rotation ticks, each row followed by its count of ticks
The counts run from 0 to 583.
[161 135  74  93 142 140  86 138  95  59 156 115  98 167 149 132 128 146
 144 118 112 159 131  98 162 101  87  92 106 134 104 123 124 161  74 151
 145 123 136  93 149 155 137 124 132 116 147 125  92 128 166 170 135 100
 129 128 100 141 112 109 129 143  90 127  86 113  70 119 117 133 136 108
 164 146] : 378
[146 119  81 103 143 153 105 156 102  75 164 124 119 178 163 156 137 144
 123 116 114 166 147 103 138  80  74  96 128 122 101 134 147 149  92 140
 150  88 128 101 149 143 151 161 138 113 131 101  62 133 161 128 148 116
 119 166 104 135  99 115 141 129 125 146  90  94  93 140 127 164 114 140
 177 131] : 459
[130 126 106 104 141 158  91 135 120  96 148 125 114 180 160 156 124 125
 129 118  91 168 145  90 130  53  94 101 106 124 114 145 130 174  96 131
 162  71 119 110 143 147 152 162 130 122 130 112  53 140 140 115 150 111
 111 164 108 135 105 120 150 128 117 125 105 112 114 147 115 161 115 142
 177 109] : 2
[154 120  77  94 157 151  95 157 117  65 156 120 110 172 149 135 123 160
 127 116  93 147 140  97 148  64  74  97 116 120 108 106 133 146  82 142
 145  90 131 110 156 131 136 152 143 111 132 106  64 138 153 141 138 109
 135 143  95 150 117 117 123 123  93 148  94 120  95 156 119 145 109 123
 161 132] : 187
[142 108  80  94 159 158  84 144 129  71 150 132 124 169 147 148 115 146
 131 122  80 155 142  97 155  56  86  94 109 107 114 116 116 151  92 141
 149  81 130 102 154 137 135 148 141 108 130 117  62 139 150 128 139 103
 130 137  88 140 119 113 143 111  93 138 110 112 106 151  97 146 110 119
 170 124] : 490
[147 140  90  92 139 142  85 111 125  72 143 123 114 156 153 145 122 120
 152 126  95 163 159  98 159  67  81  86 110 110 103 155 109 172 105 139
 173  91 118 104 127 136 138 131 112 120 120 143  63 134 150 152 132 107
 128  97  93 129 108 119 172 156  98 104 110 121 116 131  92 121 132 131
 164 116] : 260
[149 146  88  96 156 132  75 132 109  62 135 105  95 168 140 117 115 138
 147 123  99 145 140 102 162  90  81  87 100 138  99 120 124 168  65 149
 153 111 129 105 139 135 130 123 125 113 142 131  74 134 138 173 124 100
 135 117 102 151 124 119 128 154  82 112  75 138  89 133 110 116 136 115
 156 121] : 388
[151 131  77  95 144 165  81 127 104  71 139 111 100 190 149 132 122 136
 136 102 110 167 123 105 150  84  82  98 101 143 110 130 124 154  61 138
 155 105 130 103 147 158 126 149 136 133 154 100  71 124 133 128 155 117
 128 152 117 147 128 108 131 142 107 140  82 115  78 124 132 151 112 121
 168 125] : 395
[149 124  90  97 147 159  79 132 107  72 157 136  98 178 150 156 138 136
 131 109  92 178 114  77 143  63 105 114  96 131 133 139 124 158  97 135
 147 102 140 107 155 157 129 140 144 119 138 116  62 143 163 133 155 111
 109 167 100 145 111 109 140 141 104 138 119 106  99 132 101 136 120 114
 163 127] : 315
[143 144 102 102 138 137  97 119  92  82 159 125 121 149 164 163 124 110
 142 137 112 168 142  85 138  79  84 100 107  93 108 167 136 196 127 131
 170  83 135 117 134 132 138 153 118 117 120 127  56 139 157 147 135 134
  91 144 112 131  89 117 163 170 115 121 110 119 105 140 122 129 141 139
 165 117] : 280
[155 137  80  96 142 147  89 146 126  60 147 117  76 177 149 133 127 156
 138 121 100 157 137  87 154  60  75  99 107 130 112 117 129 154  78 154
 160 112 138 120 149 135 136 135 141 116 125 116  70 133 153 169 127 115
 132 151  95 155 106 123 111 148 100 133  92 130  98 139 131 130 126 128
 150 141] : 144
[148 119  76  98 143 142 106 161 117  67 162 128 109 166 155 147 131 153
 135 125 103 155 169 100 149  68  71  84 132 117 101 122 134 148  94 153
 154  98 115 100 148 137 157 138 137  99 121 129  75 143 167 163 123  99
 137 136  83 134 106 123 135 128 100 125  88 108 101 144 106 145 129 129
 169 139] : 463
[153 140  92 112 128 146  85 135  94  79 148 112 102 179 158 147 116 132
 137 127 115 167 112  74 139  82  89 106  88 129 114 137 127 194  81 144
 160  98 147 109 144 146 136 148 143 133 146 106  72 126 161 139 148 125
 100 167 133 141 101 115 120 134 115 126  96 121  68 136 146 147 131 120
 164 131] : 103
[146 107  76 100 144 165  90 144 115  75 161 140 116 180 161 165 133 137
 131 125  97 167 130  93 145  56  92 110 113 109 128 138 124 149 102 137
 143  87 136 109 149 145 134 151 146 111 134 111  62 134 161 119 145 116
 103 158  96 131 110 107 145 135 112 139 115 100 105 142 104 145 107 134
 173 121] : 12
[153 123  72  95 156 146  97 143 124  52 156 126 108 167 148 145 131 150
 132 126  94 143 151 108 162  61  67  88 127 103 109 124 128 142  92 149
 153  94 132 115 149 129 126 144 132 104 118 114  57 137 149 158 125 119
 133 129  79 147 112 118 134 147  98 145  90 122 111 147 111 120 118 132
 156 126] : 452
[144 115  86 101 149 160 102 149  97  77 161 116 120 178 158 152 135 137
 123 122 114 158 139 105 139  82  70  97 128 112 111 135 146 146  93 131
 150  76 132 112 145 137 134 171 143 118 132  88  56 134 149 123 148 129
 116 169 108 138 106 112 137 139 123 156  90 107  96 147 131 155 105 147
 172 116] : 454
[132 138 115 101 143 143  76 109  93  85 141 111 114 176 155 148 128 104
 142 129 100 165 121  91 139  81  99 107  87 124 120 165 130 188  97 124
 162  78 141 118 130 143 115 152 119 123 148 114  40 136 134 134 145 125
  92 162 124 144 111 118 156 176 113 109 104 135 102 138 117 112 129 132
 161  95] : 572
[132 134 116  98 158 124  96 136  79  81 146  99 120 172 151 131 129 124
 127 122 110 153 148 116 137  99  74  92 112 134  94 133 165 175  83 124
 156  78 122 110 140 134 126 159 119 108 144 106  47 143 128 147 134 116
 125 164 119 155 116 130 149 167 112 122  68 137 101 152 125 136 118 147
 168 109] : 168
[143 140  90  92 155 140  95 121 104  67 144 107 109 163 145 128 134 125
 142 119 107 150 162 124 160  88  64  81 130 124  94 147 142 154  92 130
 168  89 121 116 132 130 125 143 111 111 122 119  48 136 125 157 130 122
 135 122  94 149 118 114 158 186 101 124  76 131 117 136 109 118 123 146
 158 112] : 435
[160 145  78  97 150 140  89 135 118  49 138 110  96 161 149 127 119 142
 142 129 107 137 140 107 166  80  60  92 113 106 102 126 125 168  85 151
 161  97 140 123 137 123 123 138 131 117 130 120  68 128 145 171 118 128
 128 122  99 148 109 116 121 162  95 136  84 142  92 146 129 110 131 129
 148 131] : 409
[137 138 105  95 158 149  94 133  91  81 146 109 111 176 153 136 130 125
 126 103 112 168 141 103 131  90  78  93 113 130  90 130 159 166  84 121
 161  80 120 114 150 141 139 166 121 126 134  97  54 138 125 128 164 128
 131 163 120 151 108 116 153 153 114 150  84 119 105 141 128 165 115 139
 172 126] : 178
[142 153 116  98 145 124  85 118  91  81 133 100  97 169 153 124 126 117
 145 131 109 157 136 103 145  96  84  95  98 135 103 146 145 192  82 130
 166  89 132 119 128 135 120 140 116 120 145 121  50 139 131 164 129 118
 121 148 120 155 115 126 140 185 106 105  76 150  99 137 129 110 141 137
 158 104] : 126
[138 140 111 101 137 139  79 118  68  89 147 113 125 169 159 148 126 111
 140 121 114 178 118  89 135 106 107  98  88 130 103 152 139 195  89 129
 155  96 130  93 141 155 138 143 119 122 157 117  70 134 152 132 157 111
  99 160 132 136 113 113 157 154 110 115  97 113  78 121 113 146 138 119
 179 123] : 77
[157 154  98  99 140 127  87 118  84  61 148 109  98 160 158 131 133 120
 150 127 122 162 146  93 158 105  79  86 105 126 100 154 136 178  90 138
 165 110 137 112 129 144 121 127 112 111 136 135  69 130 150 177 126 118
 115 130 106 147 103 118 144 187 103 111  84 129  86 118 115 108 148 126
 152 124] : 116
[145 127  90  93 144 149  88 127 139  69 149 132 102 166 148 150 130 132
 144 122  86 163 159  94 156  52  83  91 109 117 107 142 121 153 106 141
 167  88 111 106 140 136 144 136 121 114 108 138  63 143 144 146 132 100
 130 118  75 137 109 121 155 142 100 115 108 112 125 137  88 131 126 137
 165 117] : 0
[141 132  87  97 143 142  80 119 117  70 149 130 119 156 150 142 116 122
 148 123  92 166 155  94 158  75  97  91 106 110 103 142 108 173  96 144
 163 100 118  90 145 148 143 127 115 110 132 145  76 133 151 151 139  94
 131 103  87 128 119 117 164 134  85 100 111 113 103 129  81 133 132 119
 172 124] : 521
[138 145 103  98 152 125 105 135  71  81 159 114 134 148 160 145 126 127
 128 128 120 159 159 108 135 107  73  85 125 100  77 139 162 181 104 132
 158  71 125 104 139 132 144 166 113 104 129 113  62 137 150 149 138 122
 121 147 118 140  96 123 159 151 110 131  81 122  92 146 122 156 123 143
 176 131] : 200
[144 149 108  93 157 125  72  99  94  71 139 111 111 160 143 131 116 110
 147 124 100 158 119  96 157  96  99 102  85 112 103 149 124 196  95 129
 164  90 140 119 135 136 112 137 118 119 146 122  55 136 131 153 134 122
 108 134 120 151 119 118 156 175  85 116  96 146  93 140 108 104 133 122
 153 113] : 89
[150 131  82  99 145 162  66 120 102  74 142 119 102 185 151 145 125 128
 136 106 101 168 104  88 147  80 103 112  84 132 124 138 116 168  74 137
 151 106 145 106 148 153 123 144 136 136 160 109  69 122 150 124 159 117
 108 159 123 148 125 102 141 144 100 137 107 112  78 127 121 137 123 113
 166 118] : 92
[145 148  98  94 149 126  82 124 107  61 136 104  88 165 147 117 127 132
 152 128 103 148 144 104 158  82  78  93  97 136 109 135 130 173  77 140
 165 104 132 117 136 134 122 121 123 116 135 127  59 134 134 178 120 112
 131 133  98 156 121 121 133 177  94 107  81 146 104 135 113  98 136 129
 151 113] : 127
[145 148 108 101 147 126  86 126  66  71 150 105 123 159 154 134 114 125
 136 132 117 155 110  94 148 112  85 103  99 111 100 137 146 194  97 131
 151  86 147 114 139 135 122 158 123 116 156 106  62 134 153 149 137 135
 102 163 136 149 107 119 135 163 103 134  87 133  72 146 135 124 132 124
 160 128] : 370
